In the rows, zero is written as 128.
One turn moves every row onto another: examples first, then more rows asked:
biguf: [117 109 130 105 131 111 116 146 156 178 147 155 114  80 141 118 122 106
 114]
bosok: [157 141 129 100 135 119 164 150 153 154 104 127 181  96 136 133 150 124
 113]
sava: [102 142 146 106 148 135 146 138 156 161 125 126 174  91 122 147 147 120
  99]
tos: [138 136 135 110 132 122 162 161 152 158 101 134 191  83 139 140 148 113
 108]
tupel: [132 133 135  88 176  93 133 168 118 128 138 171 164  87 138 143 134  80
 115]
livup: [122 117 105 108 156 100 118 139 130 119 136 162 173 109  99 105 131 148
 106]
kaze: [ 95 133 159  93 152 117 151 140 140 112 122 160 150  88 141 153  70 102
  91]
rimik: [102 141 152 142 119 128 129 142 148  91 139 138 128 135 118 160 120 119
 126]
tunom: [110 111 138 117 132 127 128 132 150  89 148 143  95 115 158 127 117  96
  88]
Gabot: [123 131 136  92  84 129 123 126 101 105 124 172 136 103 137 106 137 138
 121]
vubi: [121 119 136 162 110 131 150 150 133 144 151 176 118  96 177 124 130 103
 108]
Dar: [102 129 154 133  99 107 128 133 125 124 156 203 145 100 128 100 130 122
 117]
zil: [125 125 132 146 107 146 136 143 112 165 127 122 109 105 140 150  98 113
 111]
kogo: [110 126 101 134 125 162 117 127 168 110 137 157 113 100 150 126 126 116
 117]
fadiz: [130 122 123 137 115 148 158 141 126 169 133 129 115  89 127 155 101  91
 101]
vavog: [142 126 128 105 148  87 143 106 109 119 152 162 151 121 131 102  95 104
  79]
tem: [123 158  90 102 110 134 130 118 141 134 105 123 134  88 119 128 107 103
 126]
Tik: [104 127 138 121 124 118 159 145 116 147 176 177 145 108 105 139  93 101
  91]
korik: [128 117 154 114 183 113 131 144 130 145 129 154 174  88 153 154 127  88
  93]
famil: [153 110 148 149 133 105 110 106 123 107 111 166 138 111 131  93 125 122
 113]
kune: [142 170  97 126 129  81 151 128 108 105 108 136 162 112 132 117 108 103
 117]
lapi: [129 129 144  85 146 100 159 146 122 105 105 168 144  78 161 135  76  94
  91]
fupiz: [113 120 141 114  93 116 122 126 108 108 150 191 136  97 128  95 137 128
 121]
veka: [143 131  93 134 173 108 121 127 133 136 117 122 151 111 161 127 128 135
 114]
rabev: [117 128 132 126 103 103 159 165 100  92 138 163 116 101 169 115 139 101
  98]
Lusak: [128 138 130  86 167  97 134 165 138 123 130 172 183  88 146 142 129  86
 119]
leka: [113 137 162 116 135 135 164 135 134 135 102 143 162  92 140 164  77 122
  96]
Tomoz: [128 143 112 171 130 119 126 144 142  84 108 152 143 111 127 131 130 122
 134]
zik: [ 95 127 144 125 117 115 133 157 118 136 175 166 125 123 106 143  90 110
 104]
vef: [134 135 143  88 118 141 160 128 137 132  88 146 161  86 137 141  85 136
 103]
puloz: [159 127 122  73 148 113 139 146 159 137 106 156 174  85 153 122 137 102
 113]
Besok: [161 111 149 152 119 113 119 108 111 108 113 151 137 119 135 117 128 132
 125]
Rele: [ 97 160  98 131 135 109 129 163 148 153 137 140 144  93 155 147 132 115
 142]
nebuk: [155 120 157 138 105 128 125 115 110 121 107 133 126 126 138 137 126 138
 125]
mog: [110 115 120 131 123 141 125 122 164 101 150 142  98 104 156 122 125 106
 105]
mifiv: [114 155  91 103  98 138 116 124 128 126 107 125 129  98 130 115 113 129
 120]
kam: [144 115 131 109 141  88 128 127 116 109 154 158 127 129 136  99  91 108
  78]
famu: [107 126 157 106 180 117 130 142 127 154 135 142 157  85 138 151 134  88
  92]
Kekeb: [141 157  96 128 116  83 148 152 108  95 118 137 148 121 140 104 113 118
 107]
Rebom: [139 143 129  81 116 112 167 155 123 107  89 168 164  77 144 132  88 117
 108]
medad: [138  98 137 140 137  80 146 177 117 158 139 165 147  95 116 113 133 118
 101]
bameg: [ 99 128 152 100 152 137 131 138 153 157 124 143 187  82 122 147 138 114
  97]
nul: [114 144 126 158 118 121 129 139 149  83 131 142 139 124 119 144 126 128
 139]
Kora: [165 132 119  65 149 102 141 153 144 132 118 163 169  92 137 122 139 102
 117]
kinib: [113 120 133 152 101 115 157 156 114 114 152 167 112  89 171 117 138 102
 106]

rabev goes to nebuk
tem goes to Tik
livup goes to Rele
Now these:
Rebom goes to leka
vubi goes to famil
zik goes to Kekeb
korik goes to puloz
fupiz goes to nul
sava goes to tupel

